In the rows, zero is written as 128.
One turn moves each row of this set onto another row. After a few examples, where does it send each row asked below?
K_390: [112 143  96 161 113 122 139 130 160 113 115 111 109]
K_417: [132 116 152 104  85 154 104 132 133  99 151 109 118]
K_332: [ 97 135  80 124 120 109 144 139 140 152 105 127 130]
K_217: [164 109 127 133 144 116 121 163 103 104 151 159 124]
K_732: [131 101 163 141 128 108  76 145 104 128 102 145 120]
K_791: [ 94 121 149 177 131 158 150 137 117 148 130 146 148]
K_590: [101 128  81 111 127  99 147 135 136 145 117 122 116]
K_371: [108  87 154 152 156 134 154 123 117 124 152 144 118]
K_311: [155 137 124 164 120 140 112 181 103 132 133 164 153]
K_885: [110 118 162 134 120 145 165 121 117 161 169 148 138]
K_33: [104 130 132  97 109 144 113 130  54 130 139 127 130]
K_152: [101 139  81 111 114 106 148 136 137 158 117 121 132]
K_268: [102 122 126 112 122 144 105 133  50 116 125 132 133]
K_293: [ 96 134 125 111 110 154 108 134  49 133 125 131 141]
K_377: [145 109 177 105 110 101  95 136 105 151 139 146 118]
K_756: [126 134 150 124  70 172  97 140 133 114 140 115 134]
K_130: [131 134 167 140  94 119  87 145 103 170 111 149 138]
K_989: [169 138 135 117 110 125 132 167 102 143 171 163 139]
K_982: [119 163 112 146  86 127 151 130 158 147 136 109 116]
K_668: [128 118 143 131  92 164  90 144 134  83 131 114 125]
K_663: [127 135 110 126 112 109 153 116 158 123 146 106  97]

K_217 turns into K_989
K_332 turns into K_590
K_791 turns into K_371
Now these:
K_377 turns into K_130
K_668 turns into K_417
K_33 turns into K_293
K_982 turns into K_390

